First come named moves, each a turn or a mirror, each shown by rows before and after it. For each pair of rows after them, which moves, in which order, take the first row to the second? The first pair is done for you.
K (before => after):
[-16 -24   8   5  16   6 -20  -5  23  28  19 -21  20 -30  -2  -7  -5 -23
 -22  29  -9  16 -30  -2] => [ -5   8 -16  12   1  32   8   7 -34 -13 -11   1 -16  22 -22  44  -9  24
  20   2  21  25  24  -8]
[ -4   6  19 -33 -45  18  -7 -18 -32  40  -6  11 -13   2 -18  -7  42  -8
   7  24  12  19   1   2] => [ -5   2  22 -33 -45  14  -8 -18 -26  46  -2   9  -8  -3 -14 -12  42 -12
   4  28   6  17  -4   1]
[ 35   5  -8 -21  10  -7  19 -47   2  12 -10 -19 -30   7   6 -31  36  -9
 -11 -30   0  11  -1 -39] => [ 38   7 -10 -18   4  -4  22 -44   0  10 -11 -16 -35  13   7 -27  35  -8
  -7 -33   1  12   0 -41]
R (before => after):
[  7   0   3   5  -8 -16  -6 -10  21  17  12   7  14 -16  19 -12   8 -24
 -17  -3 -15  -7  -2   2] => [-13   3  -8   1 -24   9 -11  -7   6  -1  12  19  22 -14   3  -2  13 -24
   7  -7   3  16   6   3]
[  0  25 -25   1  -9   2   7  -5 -21 -15  -9   8  -4  19 -10  13   9   9
  19 -18   4  -4  24  13] => [ 21  10  -6   2  17 -31   5 -11   7  16 -10  -9  -9   7  11  -5   0  -1
 -18  -5 -19 -30   3  13]
[-13  -9  -3   2  -1  22  -2   4   0   7  -4 -13  -1  -7 -14   6 -15   0
  17  14  15  20  -9 -10] => [  7   6  -5   1  -1  12   8   5  -9   4 -17 -11 -20  12 -12  20 -10  14
  11   3  15   5   6 -13]
D (before => after):
[-13  12 -12   4 -22  17  -4   5 -11 -24   2   3  15  15 -16  12   5  -1
  24  -5  16  18   4  -8] => [ 17  32  -9   4 -22  -9   2   5  -3 -17  -4   7   6  26   1  15  20  -3
  -3 -14   1 -10   7 -14]
[-35 -26  10   2   1 -13 -21  -6  22  21  22 -21  19 -39   1 -16 -27 -12
 -16  22  -1   6 -28   8] => [-14 -20   6  11  12  -5   5   7 -20  -6 -12 -19 -30   1 -14  22 -58  37
  20  12  12   9   9   6]
[ -5  10  -9 -12  -6 -12 -17  -2   2 -32  -4  11   7  -9  24   5  21  -7
  -3 -12  14 -25  28  30] => [-25  -3  -8 -11  -6   1 -18   0   3 -33  -1  13  13 -18  15  -3  19 -13
   8  -7  21  -8  21  31]
Now pairs of rows:
Each pair is two moves apart.
[ -9  14 -13   5 -25  30  19   1 -33 -35  -5  20  -5  12 -15  17   7  11
  38 -16  18  23  24   0] => [ 17  16   7   0 -12 -24  -4 -13  23  14  11   5  19 -25  27 -23  33 -33
 -39  -7 -22 -21 -19  -3] -> D R
[-48  -3  -3   8  14   6 -12 -40 -10   4  43 -20  60 -32 -45 -20  -2  -3
  27  41 -42  21  14  -1] => [ 25  35 -11  16  20 -29  21 -32 -41  -5   3 -13  -3  29 -30  21  -4  42
   9  14 -47 -27  61 -10] -> K R
[ 28   6  -2  20 -11 -10   0 -38  22   3   0 -24 -14   5  -9   9 -12 -12
   5  -1   0 -22 -41   3] => [ 18   7  -5  17 -22  -4  -7 -43  23   5   7 -20  -2  -2  -9   1   0 -19
   6  -5   4 -17 -46   2] -> K D
[-26 -26  10   4  21  26   4   8 -17   1   1 -12  -5  -9 -22   6 -25  13
  43  24   8  34 -10   4] => [ -4  -5  16  -5  13 -14 -14  -4  22  29  22 -11  22 -31  14 -19  16 -25
 -24  15 -22  -5 -32  -3] -> D D
[ 38 -23   7  -2  31   9  -6  18  -6  18   7  -8 -33  23 -10  35 -65 -14
  18  29  32   3   8  39] => [ 47 -21  16  -4  37 -15 -13  12  13  37  14 -14 -26  16   9  22 -52 -29
 -10  35  18 -17  -5  40] -> K D
[ 14  30 -12  26 -23 -14  -9  30 -16   1 -22 -29  -7  12  16  26 -21 -14
  10  16  12  -3  24   1] => [-17  16  -9  20 -25   5 -23  25  -2   3  -2 -34  20 -11  11  11 -16 -36
  15  27  14  17   0   3] -> K R
[ 27 -27  35  14  39 -24 -10 -30 -14  19 -36   1 -23  -4  17   2 -21 -22
  16  13  19 -49 -13  -9] => [-10 -30  21  12  18  17 -14 -29 -39  -7 -27  17 -10  -5 -12  13 -19 -16
  62   9  46  -8  -2  -7] -> R K
[-10 -27  14  15  34  -4 -12  -2 -23 -12   8   5   6 -11  11 -14 -11  16
  14  -4 -25  29   7  -9] => [  9 -19  14  17  38 -17  -3  -2 -26 -10   0   4 -10   0  17  -6 -12  24
   8 -11 -29  17  17 -11] -> R R
[-27   8 -15   7 -14  16  -6   0  -4 -10  15  16  22  -8   0   7  10  -9
  12  -6   7  12  -2   9] => [-16  13 -12   0 -14   4  -8   2   8   4  18  13  29 -12  10   1  21 -17
  -7  -7  -3  -2  -8   5] -> R D
[  4  -6 -32  -8 -15   6 -32 -19  -3 -44   5  29  37  -7  17 -40  12  15
 -23 -12 -17   3  -3 -15] => [ -8 -14 -35  -7 -15  19 -28 -13 -12 -50   5  30  36  -4   7 -37   4  18
  -5 -10  -9  16  -1 -11] -> R D
[ 16   7 -19  21  -1  28  25   3 -13 -58 -13  29   8  35 -14  38 -15  40
  64 -39  30  31  17 -12] => [ 12 -40   5  23  40  20  29   4   3 -39 -18   1  -6  17 -15  21 -66  45
  65  -5  20  33  -7  -7] -> K D
[  8  -7   5  -4  14 -21   1  -1  14  13   9  -6  -1  -1  17  -5  -8  -9
 -17   9 -17  -9 -23   2] => [ 16  -4   2  -3  17 -13  13   2  -7   0  -4  -6 -20  14   5  13 -23  11
   1   5  -7  -8  -2  -1] -> D D
[-12 -26   2   3  -3   3 -18 -12  34  32  15 -11  25 -30  -2 -31   5 -27
  -7   7 -11  21 -23   8] => [ -8 -48   7   6  18   6  -4  -9  21  26  -3 -21   1 -20 -13 -25 -30  -2
  15  16  -5  28 -17   8] -> D K
[-26  -7  -6  12  17  22  15   6 -36 -13 -16   9 -33  24 -28  32 -28  31
  48   7  26  23  30   0] => [-32  -5   9   0  13 -15 -28 -14  34  36  27   1  31 -37  11 -28  21 -43
 -32  19  -8   0 -30  -4] -> D R
[ 16  20 -15 -14 -23  14   2   8 -30 -20  -8  35  -5  12   2  11  23  22
   0 -34  33 -12  14 -19] => [-15 -23   7 -17  -2  12 -22   0  16  12  18  13  31 -42   2 -34  10 -14
 -13  -5  17   4 -40 -11] -> R R
[ 29   6  18  -3  18  42  24   0 -63 -53 -23 -13 -43  47  30  49 -29  10
  53 -31  11  32  -3  -4] => [-30 -10  15 -12  -3  74  -4  -5 -40 -52  16  -5  11   4  17  18  -6 -30
  62 -20  16  70 -39   6] -> K R
[ 23 -20  12 -10  10 -26  23   2  -7  14 -41  20 -34 -13  10   7 -61   8
  20   0 -16   1  -4  19] => [ -6 -22   4 -12  -2   1  18   3 -19  -2 -30  29 -18 -16  -8   9 -56   5
  45   0   1  27  -2  23] -> R R
[  6   5 -23  -6  14 -20  -4 -20   6  20  12 -17   1   9  13   1  -4  15
 -40   7 -13 -16   2  13] => [-17   0 -24 -11   2  -6 -15 -20  10  18  27 -11  20  -7   7  -8   7   1
 -32   8  -7   1  -8  13] -> K D
[-19 -48  12  18  30   5 -10   1  13  -2   1 -31  -8 -24 -19 -18 -46  12
  20  35  22  30 -22  11] => [ 36 -14   4  25  32 -19  14   8  -8  -7 -27 -25 -49  21  -4  15 -36  42
   0  11  14 -11  12  -1] -> R R
[-26  19 -43   7  17  -6   3 -23   3  -5  20  16  26  -1 -32 -29  32   8
  -1 -18  39  -1  14  -5] => [  9  23 -35   8  35 -36  14 -25   8   8   5   3   5  12 -13 -24  21  19
 -26 -17  26 -33  18 -11] -> D R
[ -9 -59   8 -25   1  27 -19   1  16  20 -11  10  17 -23 -43 -20  -5   6
  12  18  34  20 -52  10] => [ 36 -56  22 -25  27 -12  -9   1  26  39 -29  -4  -8  -8 -18 -18 -12  17
 -26  22  12 -23 -52   6] -> D K
[ -6   7   2   9 -20 -19 -19 -20   2  18  17   2  28  -2  19 -11  39 -51
 -21 -19 -11  -1 -21  -5] => [ 10  27  -8  11 -31 -20  -5 -15 -22   2   3  10   9  23  16   8  45 -32
 -15 -37  -6  -7   4  -7] -> R R
[-57 -45  14   1  19  34 -12 -11  19  -8  13 -15  30 -36 -22 -34 -32  -8
  41  35   3  36 -32  13] => [ 42  56  -6   0 -18 -38  -1 -15   9  -9  -7  18   1  20  33   2  50  -3
 -46 -31 -24 -60  15  -4] -> R D
[  3  13  28   1   5 -12 -27 -12  30  -5  -5  10  22 -19  14  -4  40 -21
 -27  -5   1   3 -25  -1] => [ -4  28  16   3 -12   1 -29  -9  13 -22  -6  24  24  -6   5   9  52 -13
 -12 -18  12  11 -12  -2] -> K D
[-38 -29  32   9   2   2 -22   4   5 -19  18  12  28   3  15 -25 -21 -27
   4  -3 -16   0 -24  -3] => [ -7  15  14   9 -16  -8 -14   6 -21 -37   5  30  10  35  27   3   8 -11
  -8 -32 -16 -26  11  -7] -> R D
[ 25  -5  12 -21 -43 -35 -43  -5   2  22  13  -3 -10 -10 -13  -4  59 -30
 -48 -43  10  10  27 -24] => [-16 -34   8 -17 -39  14 -32   3 -25  -2   9  -2 -13  -9 -53   8  21  -6
  22 -26  39  62  35 -19] -> R D
[  9   4  -8  18 -22 -30   0  -5 -10   8  -1  -6 -30  21   7  23  16 -18
 -20   6  -1 -11   6  -2] => [-28  -9  -9  13 -32   2 -10  -5 -12   0  14  -2  -4   1 -12  11  14 -33
   4  12  11  22  -6   3] -> R R
[ -3 -12 -17  42  -9  25  26  18  14   3   1  -5 -19   8 -10 -24 -43  -3
  46  13  17  40 -17 -20] => [ 44  14  -9  42  -2 -24  26  15  36  25  -6 -10 -24  14  26 -25 -21 -11
 -12   5 -12 -13 -18 -29] -> D K
[ 56  23 -18  21  -4  28  -3   2 -41  -9 -37  12  23  21  12  33  21  32
 -28 -15   9  10  17  -2] => [  9 -40   7  19  25  44 -21  -4 -10  17 -15 -11  49 -29  -1  -7 -19   9
 -11  25   4  43 -32  10] -> R D
[  7  18  11  -4  20 -48 -13   3  23 -13 -13  -6 -16  35  39  23  32  11
 -37  14 -13 -32  -1 -14] => [-47  17 -10  -6 -11  11 -20   9  -6 -53  -2  14   4  31   1  33  37  20
  26   6  22  25  11  -8] -> D R
[ 23  11   4   2  11 -14   7   5 -23 -16 -21  12 -22  12  13  11  -9  24
  26  -5   3  -5  -4  18] => [ 25  25  -6   0  -3 -15   4   3 -22 -18 -14  23 -12  13  19  11  17  12
  13 -17   1 -13  -3  16] -> D K
[ -7  28 -21 -41  -7   2  -8  -7  -2 -16  -6  46  35 -21   0   2  38 -18
 -10 -23   2   0  10  12] => [  4  17 -11 -40   7 -16  -8 -10  17   3  -7  38  35 -30  13 -11  29 -25
 -32 -11 -11 -17  -2  12] -> R R
[ -4  19  -9 -15 -14 -14  -4   6  -1 -26 -19  33   0  32  15  29   6 -10
 -14   1  -1 -21  -4 -29] => [-38 -24   5 -15   3  11  -9   4   7 -19  -7  18  14   5   1  12 -26 -14
  11  26   5  11 -29 -19] -> R D
[-17  -1  -5 -10 -37 -34  -6  21   0  -5  25  -6 -30  13  31  24  -8 -32
 -25  -2  -1 -15   3 -51] => [-30 -12  -9  -8 -33 -12   2  26 -17 -17  17  -4 -40  22  14  31 -24 -12
   6   1  13   3  14 -50] -> D D
[ 42  36 -22 -13  10 -21   8 -38  -5   8 -25  20  16  15  -8   4  -8   1
   2 -24   4 -36  44   5] => [-17   8 -20 -19   2  19 -12 -39   8   5   3  19  58 -26 -29 -19  -6 -24
  32  -8  17  12  14  14] -> R R
[ 11   7 -16  -4   8  20   0  11 -37 -25  -1 -26 -17   4 -14  10 -52  23
  16 -13   5   2   4  13] => [ 19   2   0  -8  23 -11 -17   4  -1   7  11 -38  -4 -22  10 -19 -39  -7
 -31  -2 -21 -20 -27  13] -> R D
[ 59  37 -15  34  -8 -46  36  -3 -15  -7 -25  10 -32  19  11  28   4  17
   0 -27   1 -34  48   6] => [-32 -43   6  29  12   3   4  -8  23  12  17 -13  26 -56 -23 -29 -34 -26
  41  31  11  38 -21  24] -> K D
[  2  19   5 -14 -24  18 -14  -2  20   6  16   2  15  14   4  14  32  -3
 -42 -16 -19   0  11 -14] => [-21   7   1 -11 -30  40 -12  -2  15  -4  16   4  21   8 -15  14  19  -3
 -14  -9  -4  25   7  -9] -> K D
[-21 -11  10   0   7  15   0  -2  21   7  17  -9  26 -33  -3 -11   1 -20
  -1  18  -6  16 -18   8] => [-21   1   5  -2  -3  13  -7  -4  21   7  21  -4  31 -34   2 -10  12 -23
  -5  10  -5  17 -16   4] -> R K
[-23  -3   9 -12 -20   4 -37  20 -10  13  16   2  31 -21 -10 -24  39 -25
   9 -27   0   0 -19   3] => [-21 -29  18 -10   3   1 -33  23   0  24  13 -15  24 -27  -9 -32  12 -21
  12  -8  -5   1 -28   4] -> D K
[-13 -20   3  13  38  34 -13  20  33   8   4  11  16 -22  13 -25  -7   9
   5  40 -27  11 -35 -15] => [ 33  16 -10  18  27  11  11  30   1  -6 -24  24 -24  25  20  16   0  44
  -2  14 -27 -20  10 -24] -> R R
[-54 -51 -13  -1  11 -16 -16  -7  14 -15  30   2  33  11 -20   7 -22 -13
  28  25  -6  18  20 -23] => [-11 -23 -20   2   9 -35   7   0  -9 -20   4   7  -6  53 -11  37 -22  14
  19   6 -10 -14  53 -33] -> K R
[ -6 -26  23   3  27 -15  17   6  -2  14 -18 -29 -35   0 -12  -7 -50  22
  23  23   1   3  -1   2] => [ 25   6  14   3  17 -34  23   8 -16   6 -28 -15 -47  25   3   8 -24  32
   3   2  -4 -26  20  -5] -> D K
[ 33  26  -2   2 -11 -35   5  -9  25  18   7  -4   8   5  25 -10  35 -26
 -42 -17 -13 -34  -5  -6] => [ 20   5 -12  10  -1   2  32   7 -26 -16 -21  -4 -32  41 -11  25 -16  27
  28 -12  18   1  31  -3] -> D D
[  6 -15  -4  -1   4   0   1  -6  26   7 -17 -21  24 -26  10 -44 -14 -11
 -18  23   9  14  10  13] => [ 38  -1  -7   1   7 -14  16  -4  14   5 -35 -17   1  -3  19 -27 -12   5
 -29  11   7  -7  26   7] -> D D
[  7  -2   4   1  -6  15  13   1 -29 -26 -19   5 -26  23 -12  29  12  22
  30 -18  -3  16  11  -4] => [-29 -12   2  -6 -17  30  -5  -3 -15 -21   3   9   9  -5 -17   7  28  -4
  32 -11   1  36 -12  -1] -> K R
[ 26 -31  -8  -8  -1   4 -16   6  32  20  21 -22 -14   1  -4   2  -4 -34
 -39  13 -15 -19 -11 -37] => [ -8 -24 -27 -11 -28  50 -15  14   4 -11  28  -2  -5   6 -31  19   0 -24
   8   6  13  25   7 -32] -> R K
[  2  17 -16  31  -3   2 -14  16 -17  -3 -14 -15  -6   2  -8   8  -8  -1
   1  21   1   2   9   5] => [  7  26 -18  29  -7  -5 -18  15 -15   1 -11 -12  -3   1  -1   1   3  -3
 -15  17   0  -9   3   5] -> D K
[ -3 -30  25   4   8  59  14   6   9 -11  31  19  16 -23   4 -16  -2  -8
  21  34  21 -16 -12 -40] => [ 25 -25  35   6  22  34  16   5  19   5  23  10   1 -18  23 -17  -6  -6
  -8  34   4 -46 -12 -46] -> D K
[ 19  -7  11   4   4 -10  -3  12 -10  -4 -23  -1 -13   6  11  10  -5  -2
   3 -10  -5  -4  13  -2] => [ 10  -2   5   3 -10   0  -7  13 -12 -12 -19   7  -6   9   7  12   3  -3
   9 -14   1   3  15   0] -> D K
